Named turns come first, each shown by rows before and after it. Which turns, in which order, take the first row of each pair that follows to the second? Write the first one first, as in the answered first pair.
q593:
[-4 -5 -3 -5 -2 -4  6 -5 -2 -4  1  9  0  7 -4 -1  2  3 -3 -3  8  4  9  5
 -8  2 -2  2  5]  ->  [ -4  -1  -4 -10   2  -2   4  -8   2  -4   2   6   6   7  -7  -1   4  13
   1   1   5   3   4   5  -1  -2  -5   5   3]
[ -7 -10   8  -8  -3  -6   6 -11   4  -9  -1  12  12   6  -7   4  -5   9
  -4   0   7   5  -4  14 -12   0  -1  11   4]  ->  [ -6 -10   9  -9  -5  -4   5 -12   4 -10   0  12  12   5  -8   4  -6  10
  -3  -1   6   5  -6  14 -12   0  -1  10   4]
[-5 -1 -5  2  4 -6  1 -1 -5  2 -4  0 -6 -7  8  2 -1  0  1 -4  3  0  4  6
 -1  2  4 -5  7]  ->  [-3  4 -5 -3  6 -2 -2 -2 -1  1 -3 -3  0 -9  7  3  2  9  5  0 -1 -2 -2  5
  5 -3  3 -3  6]
[  1  10   7  -5   7   1  -8   4   3  -4  -1 -10   8  -1   1   4  -1  10
   4  11  -4  -1  -4  -8  12  -3 -14   7  -4]  ->  [  1  -1  16   0 -12  13  -8  10  -4  -2   2   4  -7   6   0   6  -8  -6
   6  -4  -2  -5  -6  -7   5   6   2  -7  -5]
q821:
[ 13  13  26  -2  14  -9 -15   8  -2   1 -16 -24   7  -4  -6  -3   5   1
   5   8  -8   1   2   1  19  -6  -3  -6  -6]  ->  [ 10   2  35   4   6  -9 -11  15  -6   0 -21 -16  -2   4  -6  -6  -2 -15
   1   4   1   1   8   4   6   2  -3 -11  -5]
[ -4  -9   8   0  10 -10  11   6  -1  -6   0  -4   1   4  10   4  -3   8
   0   5  13  -2  -4   6  -5  -6  -8  10  -9]  ->  [ -2 -14  12   3  -3   0  10   9  -4  -5   4   6  -6   8   8   5  -4   3
   2  -6  12  -4  -6   6  -8  -3   3   2 -10]
[ -2  13 -19  -5   7  -3   4 -11  -6   9   6   1   0 -11  -2   0  10  15
   8  -4  -4  -5   2   0   5  -4   1   6   1]  ->  [ -6   6 -11   0  13 -15   9  -4  -8   7  -4  -2  -3  -4   4  -6   2   1
  -1   2   6  -4  17   3 -10   6 -11   8   4]
[  3 -14   6 -10   8   9  11 -10  -7  -5   9  14  -4   8 -15  -1 -10  -7
   7 -15   5  -2  -4   5  -2  -3  -1   4   0]  ->  [  6  -5  -3 -13  14   8   8 -15  -2  -5  11   8   2   2 -16  -1  -4   5
  10 -10   1  -1  -8   4   6 -11  -2   9  -1]
q845:
[ -1  16 -11   4  14 -14   4  -4  -4   3  -6 -20   0  -7   2  -2   7  11
  10  10  -3   5   2 -12   6  -1 -15   9   3]  ->  [ -8   2  -7  -5 -11   5   2  -8  12  -7   5   0   7   1 -10   9   6  22
  16  -1  -2   6 -20  -3   9  -2   1   1   5]
[ 13  -3   3  -9   5   7  -4  -2   0  -5   5   0  -2 -17   0   7  16  -3
  10  -7  -6  -5   7  -5   1   3  -2 -16 -10]  ->  [  0 -16   1  -7  -1  -1   1  -3   8 -13   3   7   1 -13  -1   8  13  -6
   2  -7   8   2  10   1  -9   8  -4 -14  -5]
[-11   2  -4   5  15  -3  -1 -18   0  11   0   5  -3   4  -5  12   2  -4
   3  -6   5  16   3  -1  -2   0   8 -13   2]  ->  [ -7   7  -4   4  19  -1  -2 -16  -2  14  -1   1  -3   3  -3  11   3  -4
   7  -6   0  12   1  -4   1  -2   7 -13   1]

Each pair is two turns apart.
[ -5   0  25 -15  11   1  -1  -1   1  -8 -11   4  -3  10  -1  -8   0 -14
 -15  11   4  -3   6  13 -12   8 -19   7   7]  ->  [  4  12  11 -24   4  21 -11 -14   6  -6   5   5   5  -1 -10   4  13  11
   0   0 -14  -4 -14   7  14  -7   2   4   1]  q821 then q821
[ -2  -3  -8  -3 -10  15  -2   1  11  -5   2  -4  10  -1  -5   0  -2  -2
   7  -8   2   7  -7   4   1   1  10  -3   7]  ->  [  0  -4  -9   6  -9   8   0   4   0   0  -2  -5  -2  -2   1  -4  -4 -16
   1 -12   5   7   6   1  -6   7  11  -3   7]  q845 then q821
[ 10   8   0   4   1  10  -8   7   2   9   5  -7  -2  -9  -8   1   0   0
   5  -4 -10  -5  -8  -6  11  -1   5  -7  -8]  ->  [  4  -5  -1  10 -12   8  -3   5   1   5   4   4  -9  -4  -8   3  -4 -11
  -1 -12   1  -2  -4  -1   0   6  13 -10  -6]  q593 then q845
[ -8   5 -12   9   5  -2  10  -6  -9  -1   1  -3  -6   0   2  -3   8  -3
  -1   6  30   8   3   8  -1   0  -5   8   4]  ->  [ -8   7  -2   2  10   2  10   0  -3  -4   0  -6   2   5  -1  -4   3   1
   2  15  28   6  -1  10   1   0 -15   9   5]  q593 then q821
[  3   2   7   8   4   5  -8  13   8 -14 -18  -5   2   1  -9   8 -14  -1
  -2   1  12   0 -11   5  10   2   6   4   1]  ->  [  9   7   7  10   9   4  -9  15   0  -7 -19 -10  -4  -3  -5   6 -13  -4
  -1   2   9  -3  -6   2  11   0   6   4  -1]  q593 then q845
[-13 -11   1   4 -17  -9   2   3   2   3   3  17  -8   8   0   7   1  -7
  -6  -5  12   9   2  12  -8  10  14   2   5]  ->  [ -7  -1   1 -11 -12   2  -4   1  12   1   9  10   8   5  -8  13   4  15
   6   3  -1   6 -16   8  10  -1  11   5   1]  q593 then q593
[  6  -5  -1  -7  -1   5  -7  10  -2  -5   9   1   7  -1   0   0   0   8
  -2  -6  -4  12 -16  -5  10  -5  -8   0  -5]  ->  [  4  -5   3  -9   4   1  -4  12  -3  -6   5  -3   9   1   1  -2  -3   5
  -5  -1  -2  13 -13  -3   8  -4 -16   1  -4]  q821 then q845
[ 18   4   5  17 -19  13   2   2  -8  10  12  14 -22   3 -14   4   4  -2
   6 -17  -3  -8  -1   5  -1   4  22 -14 -18]  ->  [  7  14   2  17  22 -24   8   5  -2   7  -6 -14  -5   0  -4  -8   5   1
 -10  17   9  -1  21   7 -10   2 -21   9 -13]  q821 then q821
[ -1   4  -6 -14  -1   0  -5  -6   4  -5   6   5   9   2 -10   7  10   9
  -4   3   1   4 -10   8   4  -3   1   7   5]  ->  [ -5  -1  -8  -5   1 -12   1  -6  -2  -3   0   5   0   2  -5   3   9  -4
 -14   1  10   6   3   9  -8   4  -1   9   7]  q593 then q593
[-12  -2 -32  22  -3 -17  -4 -14  11  -4  -2  -3  -6 -18   2   5   9  -2
 -10 -12  10  14   2  -7   0   1  14  -6   4]  ->  [-18   0 -23  18  12 -25  -1  -5  17  -8  -9 -14   5 -13   4   1   2  -1
 -14   6  14  15   9  -4  -5   2  -9   2   7]  q593 then q821
[ -6   5   2  -3  10  -8   0   6   1  -2   9 -10   9  -9 -11  -2   7  12
  -4  12  -3  -1  -5   5  11  -8 -13   8   0]  ->  [-10  -8   5  12   0 -16   5  11 -11   0   5   0 -11  -5  -4  -6   1 -12
 -14   0   9   0   7   6  -8   4  -5   1   1]  q593 then q593
[  8   2   3  -8  -2   5 -11   7  -5  -1  -1   1   7  -1  -5  -2  -2  10
  -1   0 -15  -3  -3  -6   8   0  -2  -9   1]  ->  [  7  -3  10  -6  -4   5  -9  12  -6  -1  -5   4   3   3  -4  -3  -6   2
  -3  -1 -11  -2  -2  -4   2   5  -2 -13   1]  q821 then q593
[ -2  -2 -27  12  -7  -9   2 -14   6  -2   0   0  -7 -14  -2  13  10   2
  -9 -11  11  12  -3   0   4  -4  20   0  -1]  ->  [  2   1 -26  10 -10  -3   0 -14   4   0   4   0  -7 -15  -4  14  10   6
  -5 -12   5  10  -7  -2   8  -7  23  -3  -3]  q845 then q845
[  7   8  -5  12   6  -1   5 -10 -17  15   0   9 -19  -6   8  -1  11 -20
 -13  -4  -6  -9  15  -5  -8   9   3   6   8]  ->  [ -1   6 -14  10   9 -11  10 -18 -10  10   0  10 -11  -8   7   0  16 -13
 -16   0   1  -4  15   1  -9   7  -1  12  11]  q845 then q593
[ -8  -6  -5  -6   2 -11  13 -11   2   0  -2  -6  10  -6   6   2  18   3
  -2  14  11   1   9  14   6   6  -1  14   5]  ->  [ -7  -5   0 -11   2  -5  10  -9   6  -4  -1  -6  15  -4   4   3  16   9
   3  17   8   0   4  14   9   5  -3  14   6]  q821 then q593
[ 11   8   5   1   9 -10  -8  10  -3  12 -19 -18   2   5 -24   2  -8   0
  -1  -1  -5   5  17   1  -9  -3 -23  15   6]  ->  [ 14   9  14  -5   2   5 -11  15  -1  10 -15 -14   6   9 -29   4 -10   4
   6  -1 -11   0   6   1  -4  -4 -19  10   4]  q593 then q821
